128 stands for zero in the data rows.
Every row has a hidden score. How much higher is the second row's score than the first row's in each pair? 10 means about the same, 20 much higher and 0 much lower. The score is a weighted sum of the row's numbers plus the product of two more (or one squared), each taken from its middle value.
(129, 176, 111, 141, 115, 152, 67, 126, 154, 168, 145, 162, 150, 112, 143, 77)
(88, 91, 105, 120, 152, 95, 146, 146, 63, 80, 118, 86, 167, 133, 131, 173): 13
(75, 102, 99, 144, 97, 146, 113, 154, 95, 111, 91, 165, 151, 146, 189, 119)
(113, 93, 129, 103, 141, 59, 162, 194, 110, 124, 93, 88, 120, 90, 63, 186): 11
(128, 106, 102, 107, 158, 119, 159, 158, 94, 109, 128, 87, 146, 153, 70, 167)
(144, 160, 99, 118, 98, 158, 105, 123, 180, 153, 166, 154, 127, 129, 129, 88): 6
(78, 124, 94, 121, 109, 170, 95, 133, 94, 161, 127, 183, 176, 147, 186, 90)
(84, 114, 151, 122, 107, 164, 92, 124, 109, 111, 167, 134, 160, 184, 162, 92): 8
(96, 177, 124, 135, 127, 98, 76, 170, 131, 129, 134, 110, 193, 80, 171, 100)
(146, 85, 144, 92, 98, 91, 135, 149, 144, 122, 124, 106, 125, 188, 102, 162): 14
(184, 126, 163, 148, 149, 116, 164, 100, 158, 121, 139, 103, 79, 118, 84, 141)
(103, 142, 102, 125, 128, 123, 89, 175, 114, 136, 118, 137, 153, 145, 174, 94): 9
(140, 67, 197, 111, 117, 74, 173, 196, 135, 120, 131, 100, 143, 114, 84, 159)
(179, 149, 108, 148, 172, 95, 185, 155, 153, 116, 103, 91, 100, 101, 76, 166): 13
(71, 68, 147, 101, 41, 93, 94, 170, 134, 131, 97, 157, 163, 113, 159, 111)
(145, 127, 114, 144, 160, 100, 155, 159, 107, 116, 113, 98, 145, 82, 93, 151): 13
(119, 130, 159, 109, 41, 132, 118, 102, 168, 148, 130, 165, 128, 117, 126, 115)
(123, 119, 148, 149, 104, 122, 115, 138, 136, 141, 134, 148, 142, 103, 165, 106): 10
(145, 116, 109, 178, 183, 94, 170, 102, 102, 113, 76, 140, 107, 109, 140, 163)
(132, 134, 108, 144, 183, 127, 162, 102, 65, 101, 110, 97, 160, 126, 146, 136): 8
(164, 123, 120, 168, 146, 113, 175, 126, 157, 116, 123, 119, 93, 90, 86, 137)
(123, 180, 106, 120, 64, 163, 93, 116, 178, 161, 167, 157, 121, 131, 145, 96): 10
(104, 109, 105, 126, 146, 103, 152, 179, 67, 103, 143, 71, 153, 135, 111, 157)
(162, 138, 121, 124, 134, 114, 169, 120, 117, 97, 142, 105, 128, 132, 103, 164): 10
(141, 181, 147, 146, 114, 135, 84, 97, 176, 144, 183, 121, 212, 143, 101, 54)
(101, 136, 141, 121, 92, 168, 88, 126, 116, 169, 136, 158, 155, 157, 150, 82): 14
(148, 118, 118, 119, 145, 136, 145, 112, 127, 123, 120, 118, 105, 155, 89, 145)
(153, 138, 136, 126, 146, 129, 143, 125, 141, 138, 149, 114, 96, 123, 96, 162): 10
(145, 123, 114, 124, 162, 127, 153, 114, 103, 89, 148, 89, 120, 168, 120, 142)
(160, 135, 139, 119, 127, 106, 157, 100, 186, 149, 139, 91, 47, 140, 42, 191): 16
(79, 172, 110, 145, 140, 113, 123, 127, 121, 123, 93, 163, 107, 71, 173, 97)
(160, 110, 120, 158, 165, 134, 178, 93, 139, 117, 136, 120, 88, 117, 106, 176): 11
(128, 82, 61, 116, 127, 118, 171, 154, 99, 106, 83, 115, 111, 145, 182, 183)
(163, 167, 124, 128, 129, 175, 118, 123, 191, 165, 135, 178, 119, 138, 130, 87): 4
(96, 144, 141, 104, 103, 178, 67, 135, 85, 125, 131, 155, 196, 133, 166, 64)
(90, 146, 117, 153, 127, 131, 108, 172, 132, 120, 130, 160, 149, 38, 188, 88): 12
(137, 142, 129, 125, 134, 109, 136, 179, 159, 123, 121, 121, 125, 99, 103, 134)
(157, 138, 145, 135, 110, 138, 110, 91, 137, 173, 176, 141, 110, 163, 104, 119): 9
(117, 105, 137, 135, 161, 106, 161, 173, 122, 104, 129, 125, 112, 103, 129, 167)
(90, 115, 162, 128, 182, 77, 165, 151, 125, 98, 118, 78, 95, 72, 88, 187): 12
(189, 122, 125, 143, 151, 107, 175, 108, 146, 118, 100, 115, 103, 145, 90, 150)
(58, 112, 131, 129, 75, 121, 83, 117, 104, 123, 133, 159, 110, 126, 204, 119): 12
(134, 76, 120, 122, 132, 125, 144, 164, 88, 106, 116, 109, 133, 149, 110, 157)
(115, 162, 104, 124, 126, 146, 98, 133, 120, 146, 122, 138, 165, 158, 158, 89): 9
(102, 97, 128, 130, 125, 118, 161, 206, 93, 57, 107, 92, 153, 131, 117, 157)
(129, 107, 201, 113, 100, 116, 130, 117, 140, 120, 145, 133, 86, 159, 95, 119): 7
(154, 106, 76, 117, 129, 114, 138, 100, 149, 145, 134, 80, 134, 167, 69, 171)
(80, 178, 128, 138, 124, 115, 87, 146, 117, 131, 132, 140, 179, 57, 181, 91): 7
(168, 179, 85, 162, 171, 127, 130, 30, 114, 160, 120, 123, 83, 134, 148, 148)
(130, 131, 122, 132, 167, 153, 117, 126, 79, 105, 174, 80, 130, 144, 105, 133): 9
(134, 99, 134, 128, 153, 80, 150, 132, 84, 88, 108, 89, 139, 134, 132, 162)
(143, 164, 81, 135, 100, 160, 106, 97, 179, 164, 112, 189, 120, 139, 132, 86): 10
(131, 80, 136, 96, 121, 89, 139, 191, 123, 113, 112, 81, 166, 146, 88, 164)
(180, 114, 129, 124, 143, 128, 139, 102, 158, 153, 153, 120, 108, 165, 89, 154): 9
(122, 96, 96, 124, 168, 113, 146, 161, 75, 93, 82, 101, 141, 146, 138, 175)
(120, 132, 117, 98, 86, 160, 88, 145, 157, 152, 155, 139, 150, 191, 119, 104): 9
(176, 134, 152, 174, 141, 91, 184, 52, 152, 121, 131, 115, 68, 127, 109, 139)
(167, 115, 145, 130, 148, 97, 143, 94, 119, 119, 134, 91, 128, 153, 96, 167): 9
(123, 107, 146, 128, 108, 181, 112, 131, 116, 127, 131, 170, 145, 163, 163, 91)
(119, 85, 153, 118, 156, 88, 141, 166, 104, 93, 123, 93, 144, 105, 110, 128): 7
(114, 148, 157, 134, 80, 138, 79, 124, 144, 147, 164, 169, 130, 110, 167, 77)
(91, 138, 76, 115, 77, 120, 109, 120, 128, 137, 133, 153, 141, 142, 170, 113): 15
(176, 163, 94, 163, 185, 124, 122, 135, 99, 155, 66, 136, 121, 126, 106, 125)
(105, 149, 121, 124, 84, 162, 109, 141, 147, 124, 151, 179, 174, 140, 161, 93): 5
(170, 180, 112, 143, 112, 140, 89, 86, 191, 168, 124, 182, 115, 118, 145, 93)
(141, 152, 123, 122, 105, 161, 119, 119, 198, 165, 138, 188, 92, 114, 149, 94): 11
(130, 87, 107, 147, 165, 73, 166, 165, 62, 97, 89, 91, 144, 106, 119, 144)
(105, 111, 103, 145, 198, 137, 136, 132, 30, 101, 114, 109, 139, 134, 177, 141): 13
(171, 148, 110, 137, 134, 125, 159, 105, 135, 150, 108, 117, 99, 129, 110, 150)
(180, 181, 101, 127, 105, 187, 136, 91, 145, 173, 142, 153, 126, 130, 123, 99): 11
(131, 134, 128, 85, 62, 104, 91, 129, 175, 163, 162, 163, 144, 175, 130, 111)
(137, 109, 168, 113, 94, 103, 128, 105, 136, 149, 135, 144, 105, 136, 98, 111): 7
(148, 107, 130, 126, 170, 111, 149, 170, 102, 119, 118, 91, 142, 135, 115, 155)
(133, 108, 197, 133, 118, 108, 121, 135, 142, 117, 162, 127, 95, 116, 101, 134): 9
(136, 95, 139, 119, 102, 120, 131, 90, 117, 133, 136, 129, 120, 185, 99, 132)
(110, 85, 122, 132, 127, 94, 172, 168, 113, 112, 98, 129, 90, 110, 135, 171): 13
(147, 143, 118, 134, 144, 80, 155, 122, 185, 139, 128, 97, 106, 95, 73, 165)
(101, 104, 93, 110, 69, 145, 108, 135, 132, 138, 117, 138, 147, 157, 168, 123): 12
(117, 104, 130, 134, 173, 106, 148, 171, 107, 102, 113, 109, 121, 108, 102, 168)
(121, 92, 121, 146, 146, 56, 218, 197, 123, 84, 63, 126, 106, 52, 116, 205): 13
(138, 129, 103, 148, 163, 98, 144, 107, 123, 138, 132, 106, 91, 152, 110, 166)
(101, 85, 136, 136, 145, 99, 143, 145, 86, 80, 133, 87, 129, 128, 130, 139): 8
(109, 116, 99, 130, 134, 112, 139, 118, 87, 98, 106, 117, 129, 128, 148, 146)
(150, 142, 147, 131, 139, 120, 128, 87, 142, 127, 161, 91, 120, 145, 65, 144): 7
(192, 120, 111, 140, 140, 96, 152, 91, 138, 138, 129, 84, 100, 152, 79, 166)
(124, 154, 163, 130, 102, 177, 92, 91, 159, 154, 155, 177, 143, 105, 154, 73): 12
(98, 151, 132, 123, 94, 141, 85, 102, 133, 156, 143, 146, 137, 151, 169, 99)
(42, 76, 124, 106, 83, 132, 99, 186, 76, 106, 99, 151, 149, 142, 175, 114): 12
(74, 93, 86, 87, 90, 169, 87, 188, 78, 121, 104, 136, 177, 197, 181, 115)
(110, 84, 145, 150, 106, 112, 155, 169, 134, 95, 101, 103, 131, 77, 120, 163): 8
(91, 111, 158, 112, 105, 155, 118, 119, 154, 139, 140, 187, 99, 101, 139, 105)
(153, 76, 122, 96, 121, 173, 124, 81, 119, 137, 151, 115, 135, 176, 124, 163): 10
(168, 173, 85, 151, 176, 108, 145, 103, 129, 137, 118, 101, 106, 124, 132, 133)
(153, 143, 167, 163, 155, 87, 177, 145, 159, 131, 119, 119, 69, 45, 97, 161): 14
(144, 123, 161, 121, 96, 126, 113, 113, 162, 144, 102, 169, 126, 113, 126, 108)
(130, 156, 116, 106, 113, 157, 89, 110, 142, 136, 126, 147, 168, 131, 168, 89): 10
(159, 131, 133, 122, 167, 115, 175, 104, 153, 116, 126, 108, 90, 119, 77, 160)
(160, 99, 178, 106, 184, 86, 131, 147, 108, 82, 125, 65, 142, 101, 84, 158): 7
(165, 146, 143, 158, 168, 51, 171, 120, 143, 114, 129, 77, 162, 128, 53, 125)
(89, 161, 123, 112, 90, 159, 102, 136, 166, 131, 125, 183, 132, 90, 175, 91): 15
(164, 118, 146, 133, 130, 110, 155, 103, 139, 126, 176, 75, 125, 135, 74, 148)
(107, 123, 136, 141, 189, 88, 144, 165, 103, 105, 97, 73, 144, 81, 129, 140): 11
(187, 136, 123, 147, 169, 85, 162, 118, 126, 124, 121, 122, 116, 97, 101, 150)
(124, 98, 125, 127, 130, 196, 116, 127, 84, 123, 108, 157, 132, 203, 158, 102): 9
(153, 152, 136, 126, 108, 149, 104, 73, 178, 168, 138, 157, 81, 147, 132, 111)
(162, 154, 21, 135, 156, 113, 171, 159, 129, 138, 60, 138, 101, 119, 117, 172): 14
(165, 146, 145, 133, 152, 102, 185, 138, 155, 146, 107, 106, 75, 64, 85, 167)
(139, 148, 129, 143, 114, 180, 103, 110, 134, 119, 108, 162, 149, 121, 144, 108): 14
(86, 88, 100, 132, 137, 94, 143, 181, 104, 105, 130, 89, 148, 134, 108, 140)
(133, 138, 138, 120, 75, 152, 95, 108, 150, 153, 132, 145, 144, 182, 156, 98): 8
(154, 101, 158, 146, 144, 127, 150, 149, 86, 114, 124, 73, 133, 109, 122, 153)
(135, 161, 121, 114, 110, 150, 94, 122, 139, 158, 120, 153, 144, 166, 133, 82): 5
(105, 118, 134, 136, 89, 129, 94, 123, 173, 126, 125, 185, 133, 118, 154, 104)
(131, 165, 120, 97, 103, 155, 97, 139, 170, 167, 128, 184, 112, 120, 150, 83): 12
(136, 121, 106, 124, 159, 104, 168, 132, 103, 74, 108, 98, 112, 93, 123, 149)
(89, 187, 147, 137, 166, 120, 65, 104, 118, 143, 171, 131, 141, 110, 160, 101): 7
(147, 153, 98, 149, 208, 136, 155, 145, 89, 133, 104, 100, 134, 120, 113, 148)
(145, 129, 167, 126, 137, 146, 150, 55, 167, 144, 148, 129, 72, 121, 98, 161): 9
(135, 108, 124, 131, 169, 84, 164, 158, 110, 83, 122, 87, 107, 95, 130, 175)
(129, 96, 150, 96, 130, 122, 144, 146, 133, 91, 140, 123, 131, 150, 113, 138): 9
(106, 101, 134, 148, 167, 159, 167, 128, 59, 71, 140, 105, 105, 125, 140, 146)
(112, 119, 104, 143, 148, 125, 128, 135, 80, 95, 125, 80, 175, 165, 145, 163): 7
(193, 143, 116, 152, 169, 97, 155, 110, 156, 147, 127, 106, 102, 117, 50, 156)
(111, 83, 147, 130, 106, 123, 129, 128, 116, 129, 138, 119, 115, 167, 98, 147): 11
(137, 106, 163, 142, 144, 89, 175, 162, 143, 127, 114, 117, 86, 48, 91, 176)
(154, 179, 129, 107, 82, 150, 90, 127, 181, 166, 143, 175, 92, 112, 140, 78): 6
(116, 128, 131, 92, 66, 138, 109, 135, 173, 152, 120, 184, 139, 135, 151, 108)
(141, 137, 131, 171, 133, 114, 168, 116, 137, 142, 127, 132, 115, 96, 131, 147): 12
(130, 183, 121, 122, 124, 169, 110, 66, 143, 169, 134, 173, 106, 128, 167, 90)
(87, 78, 131, 113, 112, 125, 111, 149, 108, 109, 114, 133, 165, 135, 146, 131): 8
(168, 102, 140, 122, 124, 117, 150, 164, 134, 116, 134, 83, 136, 176, 68, 141)
(129, 144, 89, 151, 172, 101, 156, 152, 125, 127, 113, 104, 136, 112, 102, 138): 12
(119, 101, 136, 108, 143, 122, 148, 156, 132, 103, 105, 91, 161, 124, 164, 117)
(109, 177, 78, 130, 98, 166, 103, 119, 166, 162, 133, 181, 148, 127, 158, 98): 11
(122, 132, 192, 129, 127, 92, 135, 172, 94, 136, 99, 82, 133, 107, 123, 129)
(139, 121, 153, 154, 147, 137, 172, 136, 111, 100, 126, 104, 121, 108, 104, 118): 12
(175, 136, 163, 150, 163, 95, 175, 132, 132, 126, 133, 120, 87, 119, 98, 161)
(119, 161, 96, 105, 105, 177, 103, 114, 98, 174, 131, 153, 158, 156, 153, 101): 10
(123, 118, 123, 135, 146, 109, 142, 147, 80, 104, 122, 104, 145, 130, 101, 163)
(84, 147, 131, 123, 112, 181, 95, 146, 110, 104, 148, 150, 151, 130, 146, 73): 8
(147, 149, 116, 140, 158, 135, 141, 155, 122, 117, 136, 99, 115, 126, 109, 139)
(114, 130, 125, 134, 148, 85, 160, 144, 88, 100, 130, 99, 122, 114, 110, 167): 11
(96, 90, 102, 119, 161, 108, 131, 160, 62, 110, 122, 67, 159, 156, 148, 166)
(159, 69, 148, 163, 193, 93, 173, 97, 101, 115, 91, 77, 90, 102, 104, 178): 9
(132, 129, 136, 110, 84, 193, 124, 70, 157, 144, 143, 147, 92, 170, 148, 126)
(148, 117, 132, 140, 166, 65, 159, 166, 94, 74, 87, 95, 115, 82, 120, 156): 8
(79, 98, 150, 124, 78, 136, 90, 148, 113, 125, 137, 143, 150, 129, 161, 105)
(201, 90, 165, 129, 160, 105, 183, 87, 169, 142, 138, 101, 69, 111, 92, 182): 10
(195, 116, 155, 155, 152, 150, 168, 136, 189, 91, 132, 116, 117, 108, 59, 165)
(100, 94, 143, 148, 150, 75, 159, 150, 122, 105, 119, 89, 116, 66, 124, 165): 3
(97, 93, 118, 106, 164, 100, 155, 190, 92, 85, 123, 92, 142, 135, 93, 151)
(144, 172, 116, 160, 80, 184, 101, 88, 165, 168, 173, 167, 128, 109, 162, 79): 10
(124, 77, 171, 121, 119, 124, 132, 129, 131, 117, 155, 131, 117, 154, 106, 150)
(132, 121, 153, 120, 118, 185, 94, 81, 130, 161, 139, 152, 93, 157, 157, 127): 12
(129, 101, 167, 100, 124, 136, 151, 105, 143, 111, 153, 82, 89, 129, 67, 138)
(55, 54, 194, 144, 134, 166, 125, 150, 33, 74, 117, 170, 160, 81, 235, 64): 18
(70, 99, 108, 124, 100, 125, 163, 184, 110, 51, 138, 117, 139, 136, 172, 145)
(108, 128, 89, 119, 124, 157, 118, 86, 148, 137, 98, 159, 95, 124, 122, 108): 10
(126, 170, 104, 111, 108, 138, 93, 123, 202, 167, 150, 142, 160, 133, 146, 87)
(148, 141, 99, 121, 177, 124, 138, 108, 106, 131, 117, 105, 128, 153, 102, 164): 11
(182, 136, 122, 137, 159, 132, 166, 127, 128, 124, 134, 107, 119, 124, 114, 156)
(69, 152, 107, 121, 126, 156, 104, 108, 135, 132, 136, 137, 147, 130, 186, 113): 12
(142, 137, 127, 151, 142, 107, 154, 130, 144, 112, 110, 120, 106, 108, 102, 145)
(102, 105, 122, 129, 156, 108, 140, 158, 82, 93, 127, 87, 166, 144, 126, 117): 8
(143, 197, 93, 146, 125, 161, 97, 51, 179, 156, 149, 177, 115, 137, 148, 83)
(132, 184, 120, 123, 103, 156, 74, 105, 166, 146, 121, 174, 116, 121, 150, 99): 11
(78, 76, 113, 103, 87, 104, 118, 124, 112, 128, 85, 144, 136, 174, 182, 113)
(146, 92, 89, 148, 169, 95, 213, 156, 106, 99, 61, 116, 80, 92, 142, 198): 7
(102, 137, 99, 142, 98, 129, 77, 177, 137, 145, 146, 144, 165, 112, 170, 89)
(106, 117, 145, 133, 95, 175, 122, 122, 136, 121, 137, 168, 116, 132, 162, 93): 13
(118, 131, 117, 117, 118, 141, 93, 112, 138, 153, 154, 146, 146, 136, 125, 121)
(132, 130, 110, 122, 122, 175, 89, 119, 113, 124, 130, 133, 135, 211, 145, 113): 11
(165, 129, 122, 163, 168, 115, 165, 99, 136, 131, 82, 128, 93, 138, 106, 157)
(122, 108, 145, 116, 126, 129, 120, 120, 114, 147, 122, 133, 142, 170, 157, 147): 9
(142, 76, 132, 99, 147, 118, 166, 205, 108, 95, 117, 82, 127, 138, 93, 172)
(136, 175, 76, 130, 128, 199, 115, 122, 132, 179, 139, 176, 144, 170, 162, 80): 10
(144, 162, 141, 121, 79, 150, 108, 147, 177, 148, 152, 167, 112, 95, 126, 81)
(118, 178, 105, 137, 112, 177, 75, 97, 119, 144, 135, 171, 148, 131, 172, 70): 12
(130, 116, 110, 158, 174, 125, 151, 225, 83, 85, 128, 80, 142, 102, 122, 113)
(136, 111, 54, 88, 196, 121, 130, 135, 60, 128, 117, 61, 174, 254, 106, 152): 17
(104, 156, 93, 117, 92, 178, 91, 136, 140, 152, 125, 184, 131, 136, 141, 86)
(126, 154, 107, 134, 106, 188, 133, 111, 126, 155, 118, 207, 138, 117, 164, 76): 12
(89, 112, 139, 132, 154, 141, 120, 99, 83, 122, 139, 98, 105, 135, 138, 143)
(126, 73, 157, 125, 143, 106, 152, 125, 124, 115, 110, 92, 113, 123, 86, 163): 8
(146, 168, 102, 111, 136, 155, 94, 90, 151, 161, 156, 147, 111, 205, 118, 100)
(127, 173, 126, 150, 115, 152, 102, 76, 160, 129, 158, 151, 162, 157, 132, 67): 6
(156, 107, 156, 124, 142, 120, 150, 60, 119, 118, 104, 98, 108, 151, 92, 147)
(97, 112, 89, 120, 108, 135, 121, 143, 101, 114, 92, 158, 156, 134, 185, 109): 11
(104, 106, 145, 137, 164, 104, 162, 137, 97, 82, 100, 107, 127, 84, 135, 163)
(112, 86, 100, 106, 172, 120, 131, 133, 97, 109, 114, 91, 167, 129, 123, 174): 8
(161, 162, 106, 135, 170, 95, 162, 102, 138, 131, 117, 107, 110, 123, 98, 145)
(135, 156, 158, 124, 100, 187, 89, 109, 144, 147, 161, 151, 139, 124, 140, 119): 13
(139, 78, 166, 115, 108, 116, 150, 113, 174, 129, 112, 144, 108, 151, 105, 153)
(56, 97, 135, 121, 86, 115, 91, 168, 105, 128, 108, 146, 189, 115, 180, 108): 9
(131, 108, 115, 121, 145, 113, 169, 165, 109, 106, 133, 107, 133, 149, 87, 154)
(117, 93, 99, 110, 121, 127, 151, 101, 124, 141, 112, 146, 100, 169, 130, 159): 16
(137, 115, 169, 127, 104, 118, 111, 107, 169, 134, 146, 150, 136, 146, 108, 99)
(100, 149, 120, 117, 68, 190, 52, 141, 125, 165, 148, 184, 174, 127, 191, 37): 12
(138, 119, 162, 108, 98, 134, 124, 121, 150, 129, 157, 114, 111, 144, 107, 143)
(90, 109, 139, 106, 142, 100, 146, 143, 105, 95, 117, 116, 117, 125, 117, 148): 13
(171, 183, 81, 114, 122, 164, 113, 113, 155, 162, 124, 169, 132, 171, 116, 95)
(155, 152, 151, 138, 142, 107, 139, 102, 167, 137, 157, 118, 95, 99, 88, 156): 10
(117, 130, 142, 109, 91, 157, 102, 94, 147, 126, 156, 142, 118, 151, 140, 108)
(142, 126, 164, 107, 151, 115, 142, 133, 133, 119, 131, 92, 106, 148, 74, 147): 10
(123, 118, 145, 105, 126, 129, 116, 128, 150, 125, 129, 150, 139, 140, 99, 116)
(196, 133, 105, 136, 138, 118, 134, 120, 127, 143, 134, 96, 120, 178, 88, 136): 9
(84, 82, 197, 105, 106, 81, 80, 186, 101, 134, 104, 118, 164, 125, 135, 99)
(184, 127, 100, 132, 171, 124, 192, 64, 141, 122, 129, 131, 103, 140, 120, 167): 15
(161, 188, 103, 133, 99, 148, 93, 111, 165, 177, 119, 172, 152, 127, 152, 75)
(115, 93, 154, 127, 119, 121, 149, 140, 127, 115, 144, 99, 136, 113, 134, 140): 11
(169, 125, 150, 157, 139, 116, 158, 99, 157, 132, 119, 129, 74, 119, 64, 147)
(111, 102, 117, 111, 105, 140, 114, 142, 98, 127, 127, 133, 160, 186, 159, 112): 9
(135, 76, 167, 134, 184, 89, 161, 192, 72, 84, 131, 69, 158, 77, 88, 155)
(121, 99, 175, 123, 100, 123, 116, 130, 150, 139, 123, 142, 156, 150, 130, 120): 4
(158, 166, 126, 157, 152, 85, 141, 120, 161, 111, 138, 96, 120, 85, 82, 135)
(128, 152, 151, 112, 96, 131, 105, 100, 172, 165, 147, 158, 110, 129, 141, 113): 11
(163, 165, 146, 120, 125, 115, 125, 143, 122, 164, 161, 103, 117, 89, 101, 139)
(129, 114, 141, 132, 142, 130, 151, 77, 122, 107, 101, 107, 96, 136, 110, 179): 12
(119, 99, 76, 133, 190, 117, 160, 182, 56, 89, 99, 83, 150, 153, 120, 165)
(137, 109, 120, 138, 158, 110, 162, 100, 123, 105, 138, 103, 117, 136, 103, 173): 9
(127, 78, 144, 104, 128, 138, 114, 125, 81, 129, 162, 83, 166, 180, 111, 142)
(120, 76, 120, 94, 76, 126, 80, 211, 88, 122, 94, 153, 201, 154, 165, 84): 9
(99, 162, 160, 143, 135, 124, 103, 163, 109, 141, 74, 151, 143, 66, 199, 115)
(130, 124, 100, 154, 144, 98, 155, 162, 127, 122, 93, 114, 107, 108, 109, 167): 6
(69, 146, 47, 129, 132, 142, 75, 165, 71, 124, 93, 142, 194, 149, 206, 101)
(119, 95, 94, 134, 153, 133, 152, 170, 20, 77, 111, 85, 130, 108, 128, 148): 14
(168, 166, 171, 122, 96, 154, 107, 88, 205, 179, 172, 154, 101, 92, 115, 102)
(120, 119, 165, 122, 85, 142, 85, 96, 183, 166, 147, 176, 138, 150, 139, 96): 8
(169, 133, 107, 111, 137, 118, 157, 100, 130, 114, 133, 106, 164, 133, 97, 167)
(154, 120, 134, 134, 187, 108, 162, 128, 137, 124, 136, 87, 124, 108, 75, 152): 8
(144, 102, 129, 135, 184, 76, 152, 158, 90, 121, 93, 66, 155, 122, 105, 173)
(84, 131, 110, 153, 140, 138, 98, 155, 82, 134, 134, 137, 160, 91, 167, 101): 13
(106, 103, 106, 136, 172, 101, 155, 150, 72, 83, 114, 74, 165, 127, 123, 161)
(67, 117, 147, 126, 107, 114, 106, 155, 101, 84, 118, 147, 157, 131, 192, 100): 9
(110, 128, 105, 128, 73, 154, 107, 113, 84, 161, 117, 155, 108, 136, 159, 121)
(128, 108, 102, 137, 161, 119, 124, 199, 29, 92, 118, 95, 159, 147, 143, 127): 10
(116, 103, 153, 78, 63, 171, 94, 163, 135, 132, 139, 159, 166, 177, 149, 81)
(61, 83, 141, 107, 100, 94, 87, 141, 107, 122, 109, 153, 149, 108, 173, 147): 11
(119, 104, 126, 145, 167, 71, 183, 143, 107, 83, 113, 87, 133, 120, 123, 151)
(117, 74, 134, 114, 135, 121, 123, 158, 132, 100, 151, 115, 119, 169, 112, 126): 9
(116, 120, 118, 147, 191, 75, 169, 140, 131, 112, 89, 117, 97, 74, 109, 162)
(186, 173, 133, 146, 108, 162, 118, 81, 162, 160, 181, 151, 102, 127, 113, 90): 10
(135, 195, 118, 135, 119, 130, 87, 101, 165, 182, 163, 170, 160, 151, 135, 104)
(86, 109, 171, 119, 78, 116, 89, 150, 83, 126, 128, 134, 137, 140, 162, 99): 11
(135, 125, 124, 110, 66, 142, 112, 95, 168, 177, 135, 164, 134, 139, 117, 111)
(98, 99, 139, 111, 141, 87, 147, 169, 113, 103, 122, 76, 137, 114, 113, 174): 12
(196, 173, 114, 149, 114, 152, 132, 99, 204, 171, 161, 161, 78, 128, 106, 89)
(149, 176, 117, 109, 113, 160, 113, 77, 165, 147, 146, 179, 127, 143, 143, 84): 12
(149, 153, 101, 154, 172, 89, 168, 162, 95, 99, 97, 99, 121, 99, 113, 157)
(143, 122, 208, 135, 111, 122, 113, 132, 120, 119, 201, 60, 139, 112, 90, 121): 6
(131, 163, 169, 120, 111, 155, 69, 127, 164, 168, 185, 138, 177, 96, 110, 83)
(198, 108, 102, 94, 191, 139, 176, 105, 104, 75, 93, 119, 119, 145, 110, 154): 13
(110, 105, 170, 139, 120, 85, 138, 163, 104, 121, 139, 110, 151, 88, 150, 148)
(127, 118, 161, 132, 92, 144, 110, 127, 151, 147, 135, 142, 113, 130, 126, 111): 8
(137, 105, 184, 115, 130, 121, 148, 110, 140, 137, 141, 140, 79, 132, 83, 133)
(126, 69, 177, 128, 145, 124, 155, 117, 106, 114, 140, 98, 105, 83, 119, 173): 12
(145, 118, 144, 152, 140, 97, 155, 106, 102, 137, 128, 84, 93, 138, 84, 150)
(138, 96, 109, 120, 171, 93, 178, 160, 122, 109, 96, 79, 157, 137, 97, 168): 11
